Here are some rows, each followed by its group. Groups can overlap.
vec![0.7, 0.4, -0.1, 0.3, -0.5, 0.1, -1.5, 1.0, -0.7, 0.0, -1.8, -1.1, -0.2, 0.9, -0.5, -0.4, 0.8, 0.0, -0.9, -0.3, 0.0, -1.3, -0.3, -0.2] GX
vec![0.6, -0.4, -0.3, -0.1, -0.7, -0.5, 0.1, 0.5, 1.1, 0.1, 0.3, -0.6, 0.8, 0.7, -0.9, -1.4, -0.5, 0.2, 0.2, -1.4, 0.8, 0.9, -0.6, -1.2] SU
vec![1.1, 1.3, -1.2, -0.5, -0.3, -0.7, -1.1, 1.6, 0.0, 0.3, -1.3, -1.7, 0.1, 0.8, 0.1, -0.7, -0.6, 0.2, -1.3, 0.5, 0.3, -0.4, -0.7, -1.4] GX
vec![-0.4, -1.5, 1.1, 1.0, -0.5, 1.0, 0.6, -0.6, -0.7, -0.8, 1.1, 1.1, 0.9, -0.1, -0.2, 0.4, -0.3, -0.2, 0.8, 0.9, -0.7, -0.7, 0.3, 0.3] Wb
vec![-0.1, 0.6, -0.3, -0.2, 0.6, 0.4, 0.5, -0.1, -0.5, -0.7, -0.1, 0.1, -0.8, -0.4, 0.4, -0.1, 0.2, 0.4, -0.3, -0.4, -0.5, 0.6, 0.0, 1.0] Ts
vec![-0.9, 0.1, 0.6, 0.2, 1.4, 0.2, 2.7, -0.9, -1.4, -1.6, 1.4, 2.8, 0.5, -0.9, 1.2, 2.1, -0.5, -0.3, 0.2, 2.7, -0.9, -1.2, 0.6, 1.6] Pj
vec![0.5, 1.0, -1.1, -1.1, -0.2, -0.4, -1.5, -0.3, 0.6, -0.3, -0.8, -0.8, -1.0, -0.1, 0.7, -0.1, -0.8, 1.1, -1.5, 0.2, -0.4, -0.9, -0.9, -1.0] Pj
vec![-0.2, -0.3, -0.5, -0.2, -0.8, -0.2, 0.3, 0.1, 0.6, 0.3, 0.7, -0.3, 0.1, 0.0, 0.0, -0.5, -0.9, 0.4, -0.1, -0.1, 0.1, 0.0, 0.0, -0.5] DG
vec![0.8, 0.9, -0.9, 0.1, -0.8, -0.9, -1.6, 1.9, -0.4, 0.7, -1.2, -2.2, 0.3, 0.7, -0.7, -1.1, -0.2, 0.0, -1.1, 0.1, 0.5, -0.3, -1.0, -1.7] GX
vec![0.9, -0.8, 0.9, 0.7, -0.1, -0.8, 0.0, 0.9, -0.4, 0.2, -0.2, -0.6, 2.3, 0.1, -0.9, 0.5, 0.6, -0.8, 0.6, 1.0, 1.1, 0.1, 0.7, -0.7] Nr
vec![-0.3, -0.3, 0.3, 0.2, -0.3, -0.3, 1.3, 0.1, -0.4, -0.4, 0.7, 0.1, 1.2, -0.3, 0.1, 0.4, -0.9, 0.2, 0.1, 1.7, 0.0, -0.1, 0.2, -0.1] Pj
vec![0.0, 1.5, 0.6, -0.6, 1.8, -1.3, 1.5, 0.4, -0.7, -0.9, 0.3, 2.4, 0.4, -0.4, 1.2, 1.9, 1.1, -1.0, 0.4, 2.6, 0.0, -0.4, 0.0, 1.2] Nr
vec![-0.2, 0.6, -0.2, 0.1, 1.0, 0.2, -0.3, 0.0, -1.0, 0.2, 0.0, 0.4, -0.9, -0.6, 0.3, 1.3, 0.9, -0.7, 0.0, 0.1, -0.4, 0.1, 0.8, 1.1] JL
vec![0.5, -0.1, -0.2, 0.0, -0.6, 0.8, -0.8, -0.6, 0.9, -0.2, -0.3, -0.3, -0.4, 0.3, 0.0, -0.5, -0.1, 0.8, -0.4, -0.3, -0.6, -0.6, -0.3, -0.7] Wb
vec![1.0, 1.0, -1.5, -0.6, -0.1, -1.0, 0.0, 1.8, 0.1, 0.2, -0.9, -1.5, 0.6, 0.6, -0.2, -0.7, -0.7, 0.3, -0.7, 0.3, 0.4, 0.1, -1.0, -1.3] GX
vec![-0.5, -0.7, 0.3, 0.9, -0.5, 0.1, 1.3, 0.9, -1.2, -0.5, 0.7, -0.3, 1.2, -0.6, -0.6, 0.4, -0.1, -0.7, 0.3, 0.4, 0.2, 0.1, 0.9, 0.1] JL
vec![-1.4, -0.4, 0.6, 1.5, -0.8, 2.7, -0.4, -0.4, -1.2, -2.0, 0.2, 0.6, -2.0, -0.5, -0.2, -0.1, 0.3, 0.3, 0.4, -1.1, -1.8, -0.9, 0.9, 1.8] DG
vec![0.7, 0.2, -0.9, -0.9, -0.6, -0.3, -0.7, -0.5, 1.5, 0.7, 0.5, -0.8, -0.5, -0.6, 0.7, -0.7, -0.7, 1.1, -0.3, -0.9, -0.4, 0.2, -0.1, -0.9] JL
vec![1.0, 1.7, -0.6, -1.4, 1.9, -1.4, -0.6, 0.3, 0.5, 0.8, -0.9, 1.5, -1.1, 0.6, 1.5, 1.5, 1.1, -0.7, -0.2, 1.0, -0.2, -1.0, -0.1, 0.8] SU
vec![0.8, -1.0, 0.4, 0.0, -0.5, -0.3, 0.0, -0.2, 1.0, 0.0, -0.9, -0.4, 0.9, 1.4, -1.0, -1.3, 0.2, 0.7, -0.2, 0.0, 0.8, -0.1, -1.1, -0.5] SU
vec![0.3, 1.5, -1.4, -1.3, 0.4, -0.7, -1.0, -0.2, 0.8, 0.6, -0.1, -0.7, -0.6, -0.5, 0.9, -0.1, -1.0, 0.7, -0.9, 0.7, -0.4, -0.2, -0.8, -0.8] Pj
vec![0.0, 1.4, -1.5, -0.9, 0.7, -1.0, 0.5, 1.0, -0.1, 0.4, -0.8, -1.0, 0.2, 0.4, 0.3, -0.1, -0.8, 0.3, -1.3, 0.7, 0.2, 0.1, -0.4, -0.4] GX
vec![0.9, 0.4, -0.7, -0.5, -0.8, 0.1, -1.3, -0.4, 0.8, -0.1, -0.6, -0.9, -0.7, 0.3, 0.3, -0.5, -0.5, 1.3, -1.0, -0.3, -0.6, -0.4, -0.6, -1.2] Pj
vec![0.0, 0.9, -0.2, -0.6, 1.1, -0.5, 0.2, -0.2, -0.2, 0.2, -0.6, 0.3, 0.1, -0.2, 0.6, 0.8, 0.1, -0.3, -0.2, 1.0, 0.1, -0.1, 0.2, 0.6] Nr
vec![0.0, 0.7, 1.4, 0.0, 1.1, 0.3, 0.7, -0.3, -0.3, -0.2, 0.3, 1.7, -0.3, -0.4, 0.5, 0.9, 1.5, -1.5, 1.3, -0.2, 0.4, 0.9, 0.7, 1.2] SU
vec![-0.3, 0.5, 0.1, 0.0, 1.1, 0.6, 0.1, -0.2, -1.8, -0.8, -0.8, 0.2, -1.4, 0.2, 0.6, 0.7, 0.4, -0.2, -0.5, 0.7, -0.8, -0.5, 0.2, 1.8] GX
vec![0.6, 0.2, 1.3, 1.1, 0.4, 0.7, -0.2, -0.1, -1.1, -0.4, 0.1, 0.5, -0.7, -0.5, -0.2, 1.4, 2.1, -1.2, 0.9, 0.4, -0.3, -0.2, 0.7, 1.3] Ts
vec![-0.4, 1.6, -1.8, -2.5, 1.1, -2.0, -0.7, -0.4, 1.6, 0.8, 0.3, 0.5, -1.4, -1.0, 1.7, 0.5, -0.5, 1.0, 0.0, -1.0, -0.4, 1.1, 0.0, -0.1] JL
vec![0.1, -0.1, 0.6, -0.4, 0.5, 0.1, -0.5, -0.7, 0.2, 0.4, -1.5, 0.1, -0.1, 1.3, -0.1, -0.1, 0.7, -0.1, -0.2, 0.5, 0.8, -0.3, -0.5, 0.6] SU
vec![0.6, 1.9, 1.2, -0.5, 2.4, 0.1, 0.2, -0.7, 0.0, 0.0, 0.7, 3.2, -2.1, -0.7, 1.9, 2.4, 2.7, -2.0, 2.4, 0.5, -0.9, 0.6, 0.8, 1.6] SU
vec![0.1, 1.4, -0.2, -0.9, 1.5, -0.7, 0.5, 0.4, 0.5, 0.9, 0.2, 1.3, -0.7, -0.3, 0.7, 0.9, 1.1, -1.0, 0.3, -0.2, 0.4, 1.0, 0.8, 0.7] SU
vec![-0.8, -1.3, 2.2, 0.8, -0.1, -0.7, 3.1, 0.9, 0.6, -0.2, 0.1, 0.6, 2.8, 1.4, -2.3, -1.1, 0.2, -1.1, 0.2, 0.8, 3.0, 0.9, -1.0, -0.5] DG
vec![0.2, 1.2, -1.1, -1.1, 0.9, -1.3, -0.2, 1.1, 0.5, 1.3, -0.4, -0.3, -0.2, 0.2, 0.3, 0.3, 0.1, -0.4, -0.2, -0.5, 0.7, 1.0, -0.1, -0.1] SU
vec![-1.1, -1.2, -1.7, -0.5, -2.1, -2.0, -1.3, 0.1, 1.1, 2.4, 1.8, -1.2, 1.3, -0.1, -0.1, -0.8, -2.5, 0.3, 0.1, -0.1, 0.7, 0.0, 0.7, -2.6] DG
vec![-1.8, 0.3, -0.3, 0.0, 0.6, -1.0, 3.7, 0.9, -1.4, -0.9, 0.9, 0.4, 0.9, -0.5, -0.2, -0.4, -1.6, -0.1, -0.4, 1.4, 0.7, 1.1, 0.1, 0.7] GX
vec![-0.4, 0.6, 0.5, 0.5, 0.3, 0.7, -0.1, 0.0, -1.2, -1.1, -0.6, 0.8, -1.2, 0.2, 0.1, 0.5, 0.7, -0.2, -0.1, -0.1, -0.8, -0.6, -0.2, 1.5] MM
vec![-0.3, 1.0, -0.8, -0.5, 0.4, 0.5, -0.5, -0.9, 0.0, -0.2, -0.7, 0.2, -1.3, 0.1, 1.0, 0.3, -0.7, 0.8, -1.0, 0.5, -1.0, -0.8, -0.3, 0.4] Pj
vec![0.1, 1.3, -3.1, -3.0, -0.2, -3.7, -1.1, -0.7, 1.2, 4.1, 3.1, -0.5, -0.2, -1.0, 3.3, 1.4, -1.6, 0.2, -1.1, 2.3, 0.0, -0.1, 1.6, -2.1] DG
vec![0.6, -0.9, 0.3, 0.1, -1.3, 0.4, -1.9, -1.2, 0.7, 0.8, 1.0, -2.0, 0.1, -1.1, 0.4, -0.5, -0.8, 1.5, -0.7, -0.7, -0.2, -0.7, 0.4, -1.2] JL
vec![-0.9, -0.8, 0.2, 1.1, -0.6, 0.0, 1.6, 0.8, -1.2, -0.2, 0.7, -0.2, 1.4, -0.5, -0.8, 0.3, -0.3, -1.1, 0.7, 0.5, 0.3, 0.2, 1.2, 0.1] JL
vec![0.6, 1.3, 2.5, 0.2, 2.4, 0.9, 0.6, -1.5, -0.2, -0.8, 0.3, 3.4, -1.7, -0.7, 1.5, 2.4, 3.1, -2.1, 2.9, -0.1, -0.5, 0.5, 1.3, 2.1] SU
vec![-1.7, -0.3, -0.1, -0.8, -0.1, 0.6, 1.7, -1.9, 0.8, -0.9, 1.6, 1.2, -1.3, -0.7, 1.2, -1.1, -2.0, 1.6, 0.1, -0.9, -1.0, 0.9, -0.2, 0.8] Ts
vec![-0.4, -1.1, 0.8, 1.1, -0.3, 0.8, 1.2, 0.3, -0.9, -1.7, -0.4, 0.4, 0.7, 0.4, -1.2, -0.7, -0.1, -0.1, 0.3, -0.5, -0.1, 0.2, -0.6, 0.7] DG
vec![0.2, 1.0, -0.8, -0.9, 1.0, -0.4, -0.3, -0.5, 0.3, 0.6, -0.3, -0.1, -0.7, -0.3, 0.8, 0.4, -0.2, 0.5, -0.7, 0.3, -0.4, 0.3, -0.1, 0.2] Nr
vec![0.2, 1.6, -1.1, -1.8, 0.7, -0.9, -1.5, -1.3, 1.5, 1.4, 0.9, 0.5, -1.1, -1.4, 2.1, 0.9, -0.4, 0.3, 0.2, -0.5, -0.8, 0.5, 0.7, -0.8] MM
vec![0.9, -1.4, 0.7, -0.1, -0.5, 0.1, -0.2, -0.4, 0.9, -0.3, -1.7, -0.5, 0.8, 1.8, -1.0, -1.1, 0.5, 1.0, -0.5, 0.3, 1.0, -0.6, -1.6, -0.6] SU
vec![0.7, -0.1, 0.2, -0.3, -0.4, 0.2, -0.9, -0.2, 0.6, -0.4, -1.4, -0.4, -0.1, 1.3, -0.3, -0.8, 0.7, 0.8, -0.6, -0.1, 0.2, -0.5, -1.0, -0.2] Wb
vec![-0.3, -0.7, 0.3, 0.2, -0.5, -0.7, 1.1, 0.4, 0.1, -0.2, 0.8, -0.2, 1.6, -0.5, -0.2, 0.0, -1.1, 0.1, 0.5, 1.7, -0.1, -0.2, 0.0, -0.4] Pj
vec![-0.4, -2.0, 1.9, 1.6, -0.9, 0.8, 0.8, -0.6, 0.4, -0.7, 0.8, 0.3, 1.1, -0.1, -1.6, -1.1, -0.3, -0.2, 1.5, -1.5, 0.8, 1.3, -0.3, -0.6] SU
vec![0.9, -1.3, 3.0, 4.5, -0.1, 2.1, -1.7, -0.9, -2.0, 2.3, 0.2, 1.3, 0.6, 0.4, -2.3, 3.4, 3.9, -5.1, 3.1, 0.3, 1.4, -1.2, 3.3, 1.2] Ts
vec![-1.3, 0.3, -0.9, -1.2, -0.3, 0.0, 1.2, -1.5, 0.6, -1.1, 1.1, -0.1, -1.3, -0.4, 1.0, -1.5, -2.1, 1.8, -0.7, -0.7, -0.4, 0.7, -0.5, -0.1] Ts
vec![-0.4, -0.1, -0.9, -0.1, -0.7, 0.4, -0.2, -0.1, 0.2, 0.1, 0.6, 0.0, -0.7, -0.3, 0.4, -0.1, -0.4, 0.6, -0.4, -0.3, -0.8, -0.1, 0.5, -0.2] DG
vec![-0.8, 1.4, -1.0, -0.4, 1.0, -0.6, 0.8, 0.6, -0.6, 0.5, 0.6, 0.7, -0.8, -0.5, 0.6, 0.7, -0.1, -0.7, -0.1, -0.2, -0.4, 1.0, 1.0, 0.9] JL
vec![-0.4, 0.4, -0.6, -0.4, 0.4, 0.5, 0.8, -0.7, -0.2, -0.8, 0.2, 0.2, -1.0, -0.1, 0.7, -0.5, -0.6, 0.8, -0.4, -0.7, -0.5, 0.8, 0.0, 0.7] Ts
vec![0.5, 0.2, 0.6, 0.4, 0.4, 0.5, 0.5, 0.4, -0.8, -0.4, -0.1, 0.0, -0.2, -0.5, -0.2, 0.4, 1.1, -0.1, 0.5, -0.3, -0.3, 0.4, 0.3, 0.9] Ts
vec![-0.9, 0.8, -1.9, -1.5, -1.2, -3.1, -0.4, 2.1, 1.3, 1.5, 1.1, -1.4, 0.2, -0.1, -0.2, -1.5, -1.3, -0.1, 0.3, -1.3, 1.2, 1.4, -0.8, -1.9] SU
vec![0.0, 1.2, -0.8, -1.2, 1.2, -1.2, 0.1, 0.6, 0.4, 1.2, -0.2, 0.4, -0.3, -0.1, 0.3, 0.5, 0.5, -0.4, -0.1, -0.5, 0.6, 0.9, 0.0, 0.3] SU
vec![0.9, -0.3, 0.2, 0.7, 0.2, 0.0, -0.7, 1.3, 0.3, 1.0, -0.7, -1.0, 0.3, 0.1, -1.5, -0.5, 1.7, -1.1, 0.6, -2.2, 1.2, 1.3, 0.3, -0.3] MM
vec![-2.4, -1.2, -0.7, 1.8, -2.9, 0.1, -1.0, 0.5, -1.5, 0.9, 2.3, -1.6, 0.3, -1.1, -1.1, -0.4, -1.9, -0.9, 0.0, -1.7, 0.2, 0.3, 1.7, -0.9] Wb
vec![-0.7, -0.3, 0.6, 0.4, 0.4, 1.0, 0.5, -0.9, -0.9, -0.7, 0.2, 0.6, 0.0, -0.4, 0.4, 0.6, -0.3, 0.2, -0.1, 0.6, -0.8, -0.4, 0.1, 1.0] Pj
vec![0.5, -0.2, 0.5, -0.7, 1.6, -1.5, 2.6, 0.5, 0.8, 1.2, 0.4, 0.7, 2.0, 0.5, -0.7, 0.2, 0.2, -1.0, -0.2, 1.9, 2.3, 1.3, -0.5, -0.1] DG
vec![0.9, -0.1, 0.5, 0.2, -0.6, 0.5, -1.1, 0.3, 0.6, 0.1, -1.8, -1.3, 0.0, 1.1, -0.9, -1.1, 1.1, 0.2, -0.4, -1.1, 0.6, 0.2, -0.9, -0.7] Wb
vec![0.2, 0.1, -0.8, -0.2, -1.1, 0.5, -1.2, -0.6, 0.8, 0.1, 0.0, -0.8, -0.7, 0.0, 0.0, -0.4, -0.6, 1.1, -1.1, -0.8, -0.8, -0.7, -0.2, -1.1] Wb
vec![0.4, 0.4, -0.5, -0.3, 0.0, 0.6, -0.3, -0.5, 0.4, -0.1, -0.3, -0.3, -0.3, -0.1, 0.5, -0.2, -0.3, 0.9, -0.6, 0.0, -0.5, -0.3, -0.5, -0.3] Pj
vec![1.0, -0.5, 1.3, 0.8, 0.5, 0.4, -1.1, 0.0, -1.2, -0.6, -1.2, 0.3, 0.0, 0.8, -0.6, 0.7, 1.8, -0.6, 0.5, 0.3, 0.0, -0.9, -0.2, 0.9] Nr
vec![1.1, 0.9, -0.8, -1.2, 0.0, -0.8, -1.4, 0.2, 1.8, 1.4, -0.4, -0.5, -0.4, -0.2, 0.4, -0.3, 0.4, 0.4, -0.2, -0.9, 0.2, 0.8, -0.1, -0.9] MM
vec![0.6, 0.3, -0.2, -0.2, -1.1, 0.2, -1.7, 0.0, 0.6, -0.1, -1.0, -1.4, -0.6, 0.4, -0.3, -1.0, 0.1, 0.8, -0.8, -0.8, -0.1, -0.2, -0.8, -1.2] Wb
Which 4 groups are nearest to each row below, nearest first, going by the distance to the centre of the group?
vec![0.5, 0.9, -1.0, -0.3, -0.1, -0.3, 0.3, 1.2, 0.1, -0.2, -1.1, -1.2, 0.2, 0.1, -0.3, -1.0, -0.4, 0.7, -0.8, 0.0, 0.1, 0.3, -0.9, -0.4] GX Wb Pj JL
vec![-0.3, 0.6, -1.0, -0.3, 1.9, 0.9, 0.0, -0.9, -1.6, -1.0, 0.2, 1.1, -2.6, -1.4, 1.7, 1.9, 0.3, 0.4, -0.1, 0.1, -1.9, -0.2, 0.9, 2.4] Ts Pj JL Nr
vec![0.7, -0.1, 0.6, 0.4, -0.5, 0.7, -0.7, 0.1, 0.6, -0.2, -0.8, -0.8, 0.1, 0.7, -0.6, -0.8, 0.7, 0.1, 0.1, -0.7, 0.3, 0.1, -0.3, -0.6] Wb MM SU GX
vec![0.2, -1.2, 0.9, 1.8, -0.2, 1.0, 0.8, 0.1, -1.5, -0.4, 0.5, 0.3, 0.8, -0.3, -1.3, 1.4, 0.9, -1.3, 0.6, 0.9, 0.2, -0.5, 0.7, 0.8] Ts Nr DG JL
vec![0.7, -0.6, 0.7, 0.3, -0.3, 0.6, -0.3, 0.1, 0.5, -0.4, -1.2, -0.5, 0.5, 0.7, -0.7, -0.7, 0.9, 0.4, 0.1, -0.5, 0.2, 0.1, -0.5, -0.3] Wb SU MM GX
vec![-0.3, -0.9, 0.3, 0.7, -1.4, -0.4, 0.1, 0.2, 0.1, 0.2, 1.3, -1.6, 1.7, -0.6, -0.7, -0.6, -1.6, -0.5, 0.2, 0.9, 0.7, 0.3, 0.0, -1.7] DG Wb JL Pj
vec![-0.1, 1.3, 0.6, -0.4, 1.2, 0.0, 0.9, 0.1, 0.0, 0.2, 0.3, 1.9, -0.6, -0.3, 0.8, 1.1, 1.6, -1.7, 1.2, -0.2, 0.1, 0.8, 1.1, 1.2] SU Ts Nr MM
vec![-0.5, -0.8, 0.5, 0.3, -0.1, -0.8, 1.5, 0.2, -0.4, -0.1, 1.1, 0.4, 1.7, -0.7, -0.1, 0.4, -0.8, 0.0, 0.4, 2.1, 0.0, 0.0, 0.1, -0.2] DG Pj Nr JL
vec![-0.1, 0.6, -0.5, -0.4, 0.4, 0.5, -0.4, -0.6, 0.3, -0.1, -0.2, -0.1, -0.8, 0.0, 0.6, 0.2, -0.3, 0.8, -0.7, 0.4, -0.8, -0.6, -0.3, 0.2] Pj JL MM Wb
Which 5 groups are nearest to each row below, nearest first, going by the average distance to the group's rows?
vec![-0.5, -0.1, -1.1, -0.7, -1.4, -1.9, -0.5, 1.5, 1.0, 0.7, 0.8, -1.6, 0.7, 0.4, -0.8, -1.9, -1.3, 0.1, -0.2, -1.2, 1.3, 1.2, -0.9, -2.1] GX Wb JL MM Pj
vec![0.5, 0.7, 1.0, 0.3, 1.7, 1.2, -0.7, -0.7, -2.1, -1.0, -0.4, 1.1, -2.0, -0.6, 1.2, 1.9, 1.6, -1.0, 0.7, 0.5, -1.1, -0.6, 0.5, 2.0] Nr Ts Pj MM JL
vec![-0.3, 1.6, -0.5, -1.4, 1.3, -0.9, 1.7, -0.3, -0.2, -1.0, 0.3, 2.7, -0.6, 0.0, 2.1, 1.8, -0.6, 0.3, -0.2, 3.3, -1.5, -1.5, -0.5, 1.7] Nr Pj JL GX SU
Which 4 groups are nearest to each row below, nearest first, going by the average distance to the group's rows?
vec![-0.8, -1.2, 0.6, 1.4, -1.2, 1.6, 0.4, -0.1, -0.8, -1.2, 0.1, -0.1, 0.1, 0.1, -1.2, -1.0, -0.5, -0.1, 0.3, -0.8, -0.2, 0.1, -0.3, 0.2] Wb Pj JL Ts
vec![-2.4, -2.3, -0.2, 2.1, -3.3, 0.8, -1.2, -1.0, -0.5, 0.8, 1.3, -1.5, 1.8, 0.0, -2.6, -1.9, -2.6, 0.3, 0.3, -2.0, 0.7, -0.2, 0.3, -1.9] Wb JL DG Pj
vec![0.5, -1.4, 1.6, 1.1, -0.3, 0.7, 0.5, -0.3, -0.5, -0.9, -0.2, 0.3, 1.1, 0.2, -0.8, -0.1, 0.5, -0.3, 0.9, 0.1, 0.1, 0.0, -0.3, 0.1] Nr Wb Pj JL
vec![-0.5, 1.0, -0.3, -0.3, 0.5, 0.2, -0.3, -0.6, -0.4, -0.6, -0.6, 0.9, -1.5, -0.2, 1.0, 0.8, -0.1, 0.3, -0.8, 0.3, -1.1, -0.8, 0.0, 0.8] Pj Nr JL MM
vec![0.5, 1.1, -0.3, -0.7, 0.6, -0.5, -0.6, 0.0, 1.2, 0.9, 1.0, 1.0, -0.5, -1.2, 1.1, 0.9, 0.9, -0.5, 0.8, -1.0, -0.4, 1.0, 1.2, 0.0] MM JL Nr SU
vec![0.3, 0.8, -1.1, -1.3, 0.7, -0.2, -1.0, -0.8, 1.0, 1.2, -0.5, -0.1, -1.1, -0.5, 1.2, 0.5, 0.0, 0.4, -0.4, -0.6, -0.2, 0.2, 0.3, -0.1] MM Pj JL Nr
vec![-0.1, -1.5, 1.6, 1.5, -0.6, 0.7, 0.4, 0.1, -0.8, -0.5, 0.3, -0.2, 1.2, -0.3, -1.2, 0.0, 0.3, -1.0, 1.0, -0.2, 0.5, 0.3, 0.3, -0.4] Wb Nr JL Pj
vec![-1.6, -2.3, -0.7, 0.7, -2.5, -1.2, -0.3, 1.1, 0.5, 0.1, 0.9, -2.5, 2.0, 0.8, -2.3, -3.1, -2.3, 0.7, -1.3, -1.4, 1.7, 0.6, -1.1, -3.3] Wb GX DG JL
Which 5 groups are nearest to each row below, nearest first, going by the distance to the centre of the group?
vec![-0.9, -1.2, 1.2, 1.1, 0.0, 2.3, 0.3, -1.6, -1.1, -1.2, 0.0, 1.1, -0.7, -0.4, 0.0, 0.6, 0.0, 0.6, 0.7, -0.5, -1.0, -0.8, 0.3, 1.7] Ts Pj Wb JL Nr
vec![0.6, 0.2, 0.3, -0.2, 0.7, -1.5, 0.9, 0.8, -0.1, 0.2, 0.2, 0.2, 1.9, -0.6, -0.2, 0.9, 0.0, -0.5, 0.2, 1.7, 0.9, 0.2, 0.3, -0.5] Nr DG SU JL Pj
